rotation steps, each row followed by its count of steps:
The counts run from 0 to 512.
[ 13.2  -2.9   8.2   0.8  -3.8  -0.4 -18.8  10.2 -29.9  -5.3  20.5 -26.7
  36.3  -3.1 -16.5  -4.6  -6.2  -3.4  -3.1 -14.4 -13.6  17.2  14.0 -16.5
   2.1 -14.0   7.6 -22.5 -13.7  26.9   7.7 -16.3 -19.3  17.5   8.4]
76
[ -9.9  12.4  15.7  -5.3   2.5 -21.9   1.9  11.7 -15.4  23.0  22.2 -30.5
   9.2 -16.1  -4.6   0.6   1.8  -6.5   0.2  -0.1  28.0  -4.3   5.0  21.6
  29.6 -22.7  -1.5  -7.2 -22.1   5.8  -8.1 -14.8  21.7  13.8  -1.1]
414
[  3.7   3.2  15.8  10.2   7.2 -21.4  30.4  11.4 -17.8  22.1   3.1 -30.6
  22.6  12.4   2.7   8.5   9.9  15.9  -9.8  17.0   3.4   4.8  25.8   7.7
  17.4  20.1 -14.4 -16.7   7.5  12.7  -1.1 -21.6 -13.4   9.5 -12.0]
225
[-12.0   2.5  -5.2   5.9  17.1  -8.6  -8.0  -3.6  -0.3  -9.6  12.3 -32.5
  -7.1 -16.6  18.6 -19.3   0.4 -27.8  15.2 -17.3   7.3  20.4  -9.4  21.1
   7.3  14.6   5.7  26.1   0.6  10.8 -33.8   3.5  16.9   1.1 -20.3]
400
[  9.7  14.9   1.0  10.3   3.7  -8.2  -5.2  14.0  -8.2 -12.4  11.2 -38.5
   5.9 -12.2   4.4   2.0  24.6 -22.5  21.6  -6.3  28.0  16.3  27.7   2.4
  -3.8  19.0  12.2  10.6   0.7  16.3 -16.4  -4.0   6.2   0.7 -31.5]
137
[ 15.9   5.2   8.5   2.6  23.2 -21.8   7.4 -13.2  15.2  -6.2   4.7 -14.3
  -4.9 -19.0  11.7 -25.4  23.3 -35.7   0.4  13.5   5.3  32.8   1.7  18.5
   2.6   0.4  14.0  -8.5 -20.7  17.6 -16.3   3.4   7.2   7.6  -7.6]
64
[ 11.9  -7.9   9.6   6.8  17.5 -20.1   5.2  -2.3   1.5   6.1  15.9   7.9
  -5.7 -13.6  15.0  14.4   4.7 -19.3  30.9   1.6  -8.6   8.5  -6.1  37.5
  -6.7  -1.5   6.4 -40.7 -18.3  -9.6  -1.4  16.5   7.0  11.5 -21.4]
252
[ 25.1  13.7  -7.4  14.4   7.6  -0.9  -9.5 -13.9  -0.9 -20.1 -13.6 -29.2
   4.4  -5.9   6.5 -11.4  12.8 -17.1  -6.5 -14.3  -1.8  28.7   8.0   4.7
  12.6 -30.0  19.9 -11.7 -14.7  13.3 -27.8 -18.0 -17.3   7.6   2.6]
168
[ 18.4   9.4   3.3  12.8   8.0   6.0  -4.8   7.0  -5.9   6.6   2.5 -32.0
   9.2  -3.3 -10.6  27.2  -2.2   1.8  36.4 -14.5  -4.2   4.3  13.9  25.6
   1.2 -34.0  16.4 -15.6 -31.4 -15.4 -19.2  -5.6  -1.8   4.8 -15.3]
244
[ 10.7 -20.6 -11.4 -11.7   3.8  -1.4   0.7   5.6   4.5 -16.9   3.9 -18.1
   5.9  -3.7  13.9  -7.8   9.4 -24.6  23.2 -17.9 -27.0  32.7   0.3  28.6
   3.2  -0.1  15.3 -15.2  -6.6  20.8 -12.0 -23.6   6.2   7.3  11.4]
267
[  7.9 -23.8  11.0 -18.6   8.0  -1.1   2.3  22.5  -0.4   8.4  30.9 -27.0
   8.3 -11.6 -13.1  17.6  -2.8  -4.7  38.3 -11.2 -20.8  13.9   9.2  13.7
  -8.1  -4.9  12.3 -17.3 -25.8  10.6   1.8  -7.0  12.4   6.2  -5.2]
342
[ 10.9 -21.9  -4.4  15.2   7.2  -3.0  16.6   7.8 -10.7  -8.8  -1.4 -18.9
  22.0  13.9  11.8  -2.8  -7.4  15.0   1.3 -15.6 -33.1  31.5   7.8  14.8
   6.3  11.8  -9.5 -17.1  13.7  15.2  -9.9 -19.6 -25.5  10.1   4.4]
0
[  5.8  -1.5   3.1   5.9   8.4  -1.8 -24.4  -0.5  -1.1 -22.2  26.6 -15.6
   3.0 -30.8   3.9 -19.8  -5.7 -30.9  13.1 -26.5   2.5  18.4 -16.4  13.3
  -3.7 -18.7  16.2 -13.6 -17.8  10.6 -10.5  13.5  13.8   9.3  -8.7]
176
[ 27.9  12.5  -6.7  10.7   4.5  -3.7  -8.7 -20.0 -18.9 -15.8  -9.9 -17.9
   6.0   1.6   7.0   1.4  19.3 -11.6 -17.4   4.4  -8.9  21.8  14.1 -12.2
   4.1  -6.8  19.0 -22.7   1.4  27.2 -18.1 -16.4 -39.5  14.3 -12.5]
166
[ 10.5 -13.3   8.4  -4.3  15.9  -1.0  13.8 -24.7  -3.1   6.6  14.5  -4.1
 -13.9 -15.3  12.6   8.0 -23.4  11.1 -10.7  -2.1 -27.9  15.8 -29.9  19.3
   9.8 -19.1   1.2 -42.3  -2.1   4.4 -11.1   7.4  -7.7  14.3 -10.7]
88
[  4.5   1.0  -0.6  10.1 -23.7   1.8 -10.6  24.3 -24.9 -20.8  17.9 -24.9
  20.1 -15.7   4.2   1.0  -5.1  -1.8   1.4 -38.7  22.8   9.4   4.7  13.8
  16.2 -20.9  -1.2 -24.2   4.7  10.0  -1.8 -14.0   5.7  11.1   4.6]
376
[  1.0 -14.1 -14.3  -6.8   2.3   6.3 -26.2 -16.0 -27.6 -10.9  16.8  -6.5
  -7.8  -7.5  10.9  20.4 -19.6  -8.7  13.4 -30.2 -29.2  13.0 -20.0  10.1
   2.3 -14.9  11.8 -21.7  -0.8  10.6 -17.0  -3.7 -19.3  15.7 -11.0]
275
[  7.9  -4.0  -9.0  -7.4 -11.8   1.2 -22.7  -3.6  -4.9 -30.7  19.4 -17.4
 -17.9 -28.3  15.7   0.1  10.0 -21.6  -1.5 -29.4   7.2  25.2  -9.2  -1.5
   3.4 -16.0  17.9 -16.7   3.9  24.2 -14.3   2.8  -6.0  11.3  -9.0]
272
[ 15.7  -8.5   9.3   6.3  11.2 -29.9   1.8  -2.1 -13.3   4.0  12.1  17.0
   2.8  -5.7  13.8  19.7   9.9 -15.9  13.3  11.0 -10.5   7.8   0.8  16.5
  -5.4  17.6   2.1 -45.3  -2.1   6.1   9.1  10.9 -16.2  22.5 -27.0]
254
[ 36.2   8.7   3.0  19.8  -1.3  -2.4  11.1   9.4   1.0 -24.0  -3.4 -13.7
  18.1  -7.6  11.9 -12.0  22.6  -9.9  -5.0   9.9   6.6  31.0  12.5  11.2
  -4.4  21.1  10.6 -39.0  10.6  20.2   1.1  -6.9   4.7   0.0 -16.6]
360
[-14.8  -5.5  -2.3  15.6  18.3 -18.0   9.9 -14.3  -6.4  -0.1   0.5 -20.1
   0.3   2.9  25.7 -19.7  -9.0  -5.8 -15.5 -13.8 -11.0  27.1  -8.7  23.1
  28.9  -6.1 -12.0  13.1   1.0   7.0 -36.1 -10.4 -19.2  14.6  -0.2]
296
[  0.6 -22.5  -8.9  19.2   2.1  -4.8  -9.7   4.0  -8.2 -20.6  10.4 -13.9
   4.9   1.5  14.5   2.7 -14.3  -3.2  17.9 -44.8 -18.8  23.7  -2.7  19.3
   6.9 -22.0  -4.3  -4.1  -4.8  -3.1 -21.3  -3.0 -29.7  12.5  -0.8]
371
[  3.2  -1.8  12.9  12.5   0.3 -18.1 -21.5  -4.4 -30.8 -10.7  31.1   1.1
  11.6 -20.7   1.2  -4.3 -12.2  -8.5 -17.6 -12.7   7.5   6.6 -12.6  -7.6
   0.4 -12.0  -2.8 -37.7   1.8  15.2   7.2  15.2 -20.6  24.6 -18.3]
181
[  1.5  26.7  18.1  14.5  11.6  -7.6  10.1  -8.9 -13.4  24.8   7.7 -36.4
   1.1 -13.6  -4.9  12.4  -6.5  18.1 -15.4   5.3  21.9  -6.0   1.9   9.5
  28.9 -29.3  -1.6 -12.4 -14.0  -6.3 -21.4  -1.3   4.1   6.0 -18.4]
317
[-14.4  -9.2  -5.4 -24.6   4.9  -7.2 -13.4  10.1 -21.0  17.9  24.8 -28.3
   2.6  -7.4  -3.7  20.3   0.2 -20.9  37.2 -11.9 -12.3   0.2   5.2  19.8
   4.2   6.9  16.4   3.3 -16.3  13.0 -10.5 -15.7  17.2   9.1 -14.1]
44
[ -8.2 -14.0  -5.7  -7.5   7.3 -11.3  24.9   7.1  -6.5  12.1   5.5 -21.9
  -0.1   4.3  24.5   2.3   1.4  -4.9  13.6  -1.0 -11.4  14.7  -4.0  45.8
  22.1  28.2  -3.8  -6.9  15.2  12.7 -14.6 -24.1  20.4   3.2  -9.8]
491
[ 23.1  13.4   9.5  21.4   7.7   2.1  17.2 -12.8 -13.0  -3.9  -4.2 -21.2
  10.2  -5.9   8.8  -7.1  -5.3  18.6 -41.4   6.8   2.1  18.6  -6.3  -4.0
  15.6 -14.1  -4.9 -43.0  14.4  16.0 -10.7  -4.1 -17.0   6.9 -12.1]
92
[  1.6  -4.1   5.1 -15.5  30.4 -21.5  14.0 -28.3  -2.7  31.8   4.2 -14.2
 -21.9   1.2   8.9  11.3   5.3  -3.5  -1.9  23.9 -28.7  12.2  -1.3  12.2
  13.4   3.7   8.7 -10.5 -10.0  10.5 -19.9  -5.1 -17.2  15.5 -17.3]
424
[ 22.4  -1.6  -9.4   7.2  15.7   6.8 -18.8  -4.8 -16.7 -11.5  -2.4 -23.5
  28.9   5.3  -4.8  -9.2  -9.4 -19.6  21.0 -12.1 -33.5  25.2   0.4  12.6
  -6.6  -1.5  18.9 -13.4 -14.0  18.3 -11.5 -19.9   1.5   2.0  -3.8]
171
[ 33.5  12.5   9.8  19.1  -1.4  -3.0  15.7  -2.7 -12.4  -0.5  -3.9 -10.1
   4.6  -6.8   5.2  19.5  11.3  12.2 -18.1   7.6   8.9   8.6   9.6   5.1
   9.5 -23.0   5.1 -53.2  -1.6   3.7  -3.3  -2.5 -20.3  14.4 -17.0]
353
[ -4.8  -2.2   3.4   6.5  21.0 -16.4   9.9 -14.3  -4.9  -0.5  10.6   2.8
  -1.7 -17.9  27.7 -18.9 -16.2 -17.7  -1.4   0.6  -4.0  17.4 -32.8  43.3
  13.2  14.7  -3.1 -21.5   6.2   3.7 -13.9   5.9  22.1  10.1 -14.6]
289
[ -7.0 -13.8  -9.6   1.3   1.5   4.9  -8.3  -5.1 -24.7   1.8  22.2 -15.6
  -8.4  -6.5  16.1  32.8 -25.5  14.7  19.7 -27.9 -15.6   0.0 -19.2  18.4
   8.5  -7.4  -1.5 -16.3  12.3  -4.0 -23.1   3.5 -11.0   7.7 -29.9]
14
[ -8.5   0.6   0.2  13.0   2.0 -32.2   5.4  -2.2 -20.1   0.1   6.3 -13.8
  -5.1   3.1  23.5   1.5  21.6 -11.5 -12.4  -1.2  17.0  14.1  14.4   0.4
  12.5  28.7  -7.9   6.1  19.6  16.9 -20.2  -0.8 -29.4  11.9 -30.5]
32
